Z: a few groups of rows, each row roughly a mix of its group's hidden directions:
Z (136 x 10):
[[-51 -21 -25 -23 -16  14 -66  18 -14 -20]
 [ 52  13   0 -18 -43 -37  -7 -50 -13  27]
 [-20 -36  26 -56  -7  -2 -40  42 -30   1]
 [  1 -25  25 -73 -17  24   0  33 -13  34]
 [  6  -6  43 -27  39 -10  15  62  35 -17]
 [-28 -10  -3 -51 -22  58  -4  20  47   2]
 [-57 -17  26 -27  26  48  -1  34  27  -6]
 [-31  15  -5 -28  10  48 -12  13  51 -51]
 [  7 -18  15 -51  19  39  10  66  12 -18]
 [ 31  25  -3  -7 -18  53  23 -54  30  27]
 [-11 -21   1  -2  67   7 -40  30  26 -40]
 [ 26 -16 -29   6 -31  29  -8 -33 -71  11]
 [-22 -16   9 -45  23  62  20  41 -16 -17]
 [ -8 -22   7 -36  39  28  -2  69  13 -27]
 [-29 -15  44 -57 -33  10  20  15  39  15]
 [  2   1  46 -31   8  35  44  16  55  17]
 [ 19 -36 -38 -18  -5  41 -16  33 -53 -25]
 [ 46  12  23 -25  -5 -54  20 -31  42  22]
 [ -1  25  19 -13  34  15  22  20  60 -53]
 [ -1 -23  18   9 -14  13  17 -22  21  86]
 [-38 -12  15 -49  16 -10 -28  61 -17 -22]
 [ 19  12  -9 -32  31 -63 -32  -9  31 -37]
 [-27 -28 -10 -25 -15  52 -46  26  13 -42]
 [ 46  -1  17   3  32 -57  23 -10  51  -4]
 [-16  22  68 -17  -2 -40 -23   0  43  17]
 [  6   9  15 -17   2  33  51  12  73   9]
 [  6  48  47  -3 -35   2 -20 -42  26  36]
 [-45   5  20 -24 -20   8  20  16  76  -1]
 [  0   2 -52  14  -9 -43 -48 -11 -11  50]
 [ 43  23  23 -15  40 -22  53  22 -30 -23]
 [ -8 -33  27 -29  13  20  -4   0  12  80]
 [  1  -8  33  10  36 -17  13  45  44 -54]
 [  7 -31 -16  41  34 -49   7  43  -1 -38]
 [-31 -36  30 -54  16   1 -41  42  -7   6]
 [ 18 -29 -53  17  35 -13 -21  58  20  -9]
 [ 20 -31  24 -26  34 -10  18  16  30  67]
 [ 48  14   7   5  25 -40  67  25  -5  -5]
 [ 10  47  -7  46   6  28  45 -40  28 -15]
 [ 33  -7   0  21  29 -46 -28  -4 -29  61]
 [ 35  20 -12  -6  30  25  58 -11  49  26]
 [  1  29  28 -32 -19 -21  49  -4  61 -16]
 [ 10  53  -2  18 -36 -32  58 -27 -16   6]
 [ 48  39 -11  32  38  -9  15 -49 -24 -18]
 [ 23 -11 -55  31 -19  47  30 -31 -18  20]
 [-12  10  59 -24 -14 -13   7  28  52 -40]
 [  8  11  36 -11 -17  44  30 -23  56  38]
 [-52 -22 -27  18  27 -31 -50  25 -28   4]
 [ -2   7  32  16 -35  20 -15 -50 -62  20]
 [  6  32  21 -29 -21  46   2 -45  28  47]
 [  8  28  23  -1 -30  59  16 -33  23  48]
 [  1  13  30 -39 -10 -22  47  34  15  56]
 [  4  24  -8  57 -17 -54   2 -51  -6  16]
 [ 50   6 -16  39 -22 -23  13 -50 -22  38]
 [ 29 -11  38  -4   3 -61 -38  -9  46   0]
 [ 21  43  15  21 -13 -69   5 -20  -9  39]
 [-26  -1 -67   5 -22  37 -29   0  40 -18]
 [  1 -29 -15  26  20 -38 -70 -22  17 -26]
 [ 46   4 -15  71  27  -8  29 -19  18 -11]
 [ 68   6 -10  13  -3 -57  30 -25   1  13]
 [ 28  -5   1  50  38 -58  14 -24  32  -6]
 [ 21 -19 -71 -23 -36  23 -29 -10 -23  17]
 [  8  27 -32  37 -30  29  29 -48 -29  31]
 [ 14  -2  13 -28 -62  17  29 -26 -44  33]
 [-36 -36  43 -16  31  45 -20  37  10 -16]
 [-20 -27 -23 -23  32  48  -7  57  -5 -33]
 [ 31  -2 -13  -5 -67 -26 -30 -41  19  23]
 [ 16  47  19  -1 -30 -50  52   2  30  -8]
 [ -6 -24 -47   7 -57  25  21 -39 -27  23]
 [-20 -14 -18 -28  64  21 -46  38   4   7]
 [ 16  14  20  49  42 -69  -7  -8  -6   1]
 [ -1 -29 -34  21  63   8   5  48 -31 -14]
 [-34  43 -13  33  39   9  19   8  13 -59]
 [ -6 -10 -56 -30 -17  27  -4 -51 -33  32]
 [ 33 -25  28   8  57 -32  20  16  45 -18]
 [  1  33  -8   0 -41  38  35 -50 -26  35]
 [ 28  36   0  39 -32 -30  12 -61  -1  21]
 [ 20 -32   0  52  68  -6   0   5  -6 -32]
 [ 70  -4 -25  13 -24 -53  14 -12 -21   2]
 [ 21  26  26 -31 -10 -53  22 -10  43  42]
 [ 34  20 -22  27  21  35  -6  18  46  55]
 [ -1   9 -33  24 -43   8 -13 -48 -30  53]
 [ 15 -41   7 -67 -13  28 -45   8 -15  13]
 [-18  10 -18 -33 -33 -46 -48 -38  -6  33]
 [  4 -43  23 -65  18   3 -27  29   4  36]
 [ -2 -41   3  27  27  26 -41  28 -59  11]
 [-20 -48 -14 -20  29  57  -2  40 -20  21]
 [-18  16  43 -16 -34  65   7  42  -5   4]
 [  5  26 -61  58 -12 -11  -7 -39   2 -18]
 [ -3  20  -9   4 -43  17  -6 -69 -40  28]
 [ 25   7  -8 -15  -3  24   7  51   3 -76]
 [ -2  10 -17 -26  -1  87  20   7  12 -24]
 [-18  -4   7 -32  -4  83  21  13  -5  31]
 [ 21  29  23   5  -1 -42  50  -8  51 -34]
 [  4 -16 -22 -46 -10  62  34  14  -5 -42]
 [ 23  52  -8   3   0 -41 -56 -40 -11  -4]
 [ 29  19 -37  36  -4 -28 -13 -68 -15  15]
 [ 23 -30 -47 -27 -18  31 -28 -33 -32  37]
 [-64   8   8 -29 -28  45 -38  24  -2   8]
 [ 17  32 -20  38 -20  31  45 -45  35  14]
 [ 54  -4  23  -3  -8   2  45 -26  24  55]
 [-44  -1 -11  11 -20  -8 -14  16 -82 -10]
 [  5 -48  21 -58 -36 -21 -21  33 -10  19]
 [ -7   7  41 -42  13  42   5  13  58 -29]
 [  6 -41 -66  15 -29 -40  12 -31  -9  -5]
 [-17  34  16   1 -41 -27  17 -43  38  47]
 [ 41  -8 -23  -7 -47 -24 -25 -20 -61  -8]
 [ 67 -35   5  11  28 -43 -32  -9  -3  14]
 [  5  11  16  33 -24 -18 -16  25  53  61]
 [-20 -34 -33  14  35  25 -56  30 -23  23]
 [-14 -33 -44  40  -4 -28 -44 -20 -40 -17]
 [-32  24 -60  14  31  10  -9  14  28 -49]
 [ 26  14 -54  35 -17 -15 -21 -55 -27 -13]
 [ 15 -28 -33  17  39 -47   6  27   2 -54]
 [-27   7  -6  -5  42  54  33  48   3 -32]
 [  2  24  41 -33 -17  57  17   3  47  23]
 [-17  12  40  18 -22 -40  29 -53 -27  33]
 [-10 -36  67 -44   6   3 -18  28  20  21]
 [ 63  -4  -5 -38 -20 -28   3  17  23 -49]
 [-24   6  -5  17 -26 -54 -33 -48  24  37]
 [-25  20  49  -4 -52  24   0 -28  -5  48]
 [-17 -16  37 -44  19 -23   3  49  43 -30]
 [-58  -7 -36  32  36   3 -29   4  35 -28]
 [ 18 -16  33 -47 -57  23  11  21 -37  18]
 [ 11   2  19 -25 -79  14  29 -35  12  11]
 [ -5  -6 -47  52  12 -39 -35 -20 -42   4]
 [ 48  19  17  45 -12 -36  47  -1 -29 -20]
 [ 46  30  16   7 -36  13   8 -37  20 -57]
 [ 12  41  47   7 -33 -21 -25  33  14 -48]
 [ 51 -16  42 -15  35 -26   4  52  -9 -20]
 [-30  33  28  32   5  49  42 -25  35   6]
 [ 35  28   1  18 -39 -48 -35 -47 -16  -3]
 [ 24  15 -58  40 -10 -14 -14 -52 -17 -24]
 [-16  53 -38  51  14  26  29 -26  17  -5]
 [-11 -34 -19  25  23  23 -62  26 -44   5]
 [-34  15  12 -50 -34  33  32   9  45 -23]
 [  9   6 -25  -6 -39   3 -19 -14 -62  57]]

which group is each row in? (one row of each group first):
[ -5 -39  -3 -71   4   4 -36  43   7   7] => K
[  4 -24  -5 -52  -4  38  52  20  41 -16] => S
[ -1  35  16 -24 -50  69  -6   3 -22  -1] => F
[ -7  -5  32 -60  22  34   9  49  32   5] => X

[ -6  12   3   9  83 -20  37  26  -8  18] => K
[-11  32  29  -4   1 -64 -49 -34 -15   2] => F
[ 66   2  -1 -10 -21 -45   6 -51   3  17] => S
[-27 -16  28   2 -22   9  29 -63  -5  52] => F
[-33 -24  38 -26 -35  12  14  57  34  11] => F
[-24 -11  38 -35   9  60  27  45   6  -7] => F
[-53 -17   1  16  27  35 -51  37  -1 -23] => S
[ 10  -5 -54 -40 -41 -28 -21 -16 -10 -45] => F
[  7   5  55 -58 -30 -16  16  16  33  27] => S
[ 27  10 -17  61   3 -53  -3 -44 -12 -10] => F
[-14 -14  10 -39 -14  72  36   4  21  25] => F
[ 34  -7  21 -29 -33 -28 -16 -28 -39  54] => X
[-18 -10  58   4  21  -7  16  56   3 -46] => F
[  3   0   5  28  42 -31 -17   8  58 -51] => S
